In the data rows, the value 50 means zero.
Here are some points:
array([46, 52, 40, 57, 32, 66, 46, 34])
array([68, 45, 61, 63, 70, 48, 21, 52])
array([62, 59, 50, 51, 54, 48, 57, 43])
array([53, 55, 57, 50, 55, 52, 58, 59])
array([49, 41, 48, 48, 57, 54, 37, 56])
array([44, 65, 54, 56, 27, 59, 56, 19])
array([46, 59, 52, 41, 61, 65, 55, 40])
array([51, 39, 52, 49, 55, 46, 46, 56])
array([55, 28, 47, 59, 53, 36, 53, 57])
array([48, 49, 67, 49, 44, 57, 59, 36])
array([58, 61, 49, 53, 61, 48, 50, 63])
array([40, 61, 59, 53, 37, 52, 54, 37])
array([75, 38, 36, 49, 48, 47, 50, 53])
array([35, 25, 48, 47, 39, 45, 50, 44])
array([39, 30, 50, 46, 48, 41, 56, 43])
array([50, 43, 56, 52, 51, 45, 45, 48])
array([45, 49, 20, 40, 36, 51, 61, 59])
array([64, 56, 36, 48, 54, 54, 57, 59])
array([40, 60, 45, 63, 28, 64, 45, 35])
array([56, 27, 43, 55, 54, 33, 56, 56])
array([32, 60, 57, 26, 56, 25, 45, 72])
array([51, 57, 52, 48, 15, 36, 70, 34])
12 more points follow, each with its number after it:
array([41, 76, 33, 43, 52, 58, 42, 52]) 0
array([36, 36, 55, 58, 48, 51, 39, 50]) 1
array([56, 48, 52, 46, 61, 43, 49, 52]) 2
array([47, 42, 64, 52, 48, 59, 60, 41]) 3
array([51, 46, 54, 50, 56, 45, 41, 52]) 4
array([54, 55, 22, 51, 46, 44, 50, 63]) 5
array([57, 47, 62, 60, 77, 50, 47, 63]) 6
array([38, 62, 50, 38, 54, 57, 59, 28]) 7
array([56, 61, 53, 55, 60, 50, 50, 58]) 8
array([48, 53, 51, 44, 60, 59, 56, 44]) 9
array([52, 68, 62, 58, 37, 35, 70, 48]) 10
array([39, 77, 58, 41, 38, 80, 49, 33]) 11
Which of these numbered points is nearest to each point below, looking only along the 3 directions in which the first points spread most? Its number follows each.
array([58, 49, 65, 61, 80, 49, 51, 63]) > 6
array([45, 40, 48, 61, 38, 50, 35, 60]) > 1
array([40, 63, 59, 53, 34, 51, 61, 32]) > 7
array([59, 50, 14, 46, 47, 34, 64, 71]) > 5
array([41, 60, 52, 45, 40, 49, 57, 43]) > 10
array([49, 37, 60, 54, 50, 55, 59, 45]) > 1
array([39, 61, 35, 50, 42, 44, 55, 38]) > 10
array([62, 48, 18, 46, 49, 34, 57, 74]) > 5
array([47, 62, 46, 35, 54, 55, 55, 43]) > 0
array([55, 49, 54, 58, 58, 46, 52, 50]) > 4
array([35, 72, 55, 66, 22, 73, 53, 21]) > 11
array([35, 68, 50, 22, 50, 37, 38, 68]) > 0
array([61, 63, 58, 50, 51, 46, 62, 50]) > 9
array([35, 75, 39, 36, 52, 45, 48, 50]) > 0
array([42, 59, 52, 45, 44, 51, 54, 43]) > 10
array([45, 63, 49, 42, 55, 64, 54, 38]) > 7
array([40, 55, 53, 45, 80, 64, 46, 46]) > 8
array([42, 63, 45, 62, 29, 63, 52, 34]) > 7
array([46, 53, 42, 58, 40, 60, 45, 37]) > 3
array([59, 58, 54, 52, 56, 47, 64, 50]) > 9
array([43, 35, 53, 51, 54, 32, 48, 49]) > 5
array([37, 51, 49, 48, 26, 51, 43, 48]) > 10
array([50, 48, 56, 51, 46, 57, 56, 44]) > 3
array([50, 42, 56, 53, 62, 59, 47, 55]) > 4
array([51, 50, 59, 46, 49, 44, 40, 42]) > 9
array([50, 51, 71, 55, 60, 52, 49, 60]) > 8
array([44, 53, 46, 59, 41, 59, 45, 35]) > 3
array([58, 47, 51, 57, 66, 58, 56, 52]) > 4
array([45, 72, 57, 45, 41, 75, 49, 38]) > 11
array([66, 59, 34, 40, 49, 50, 55, 59]) > 2
array([45, 59, 44, 32, 55, 65, 58, 37]) > 7
array([60, 58, 58, 51, 55, 46, 64, 50]) > 9
array([59, 47, 54, 61, 63, 45, 47, 52]) > 4
array([32, 55, 40, 42, 45, 46, 43, 53]) > 10
array([65, 59, 54, 46, 56, 53, 60, 48]) > 9
array([37, 62, 55, 23, 50, 34, 38, 69]) > 0
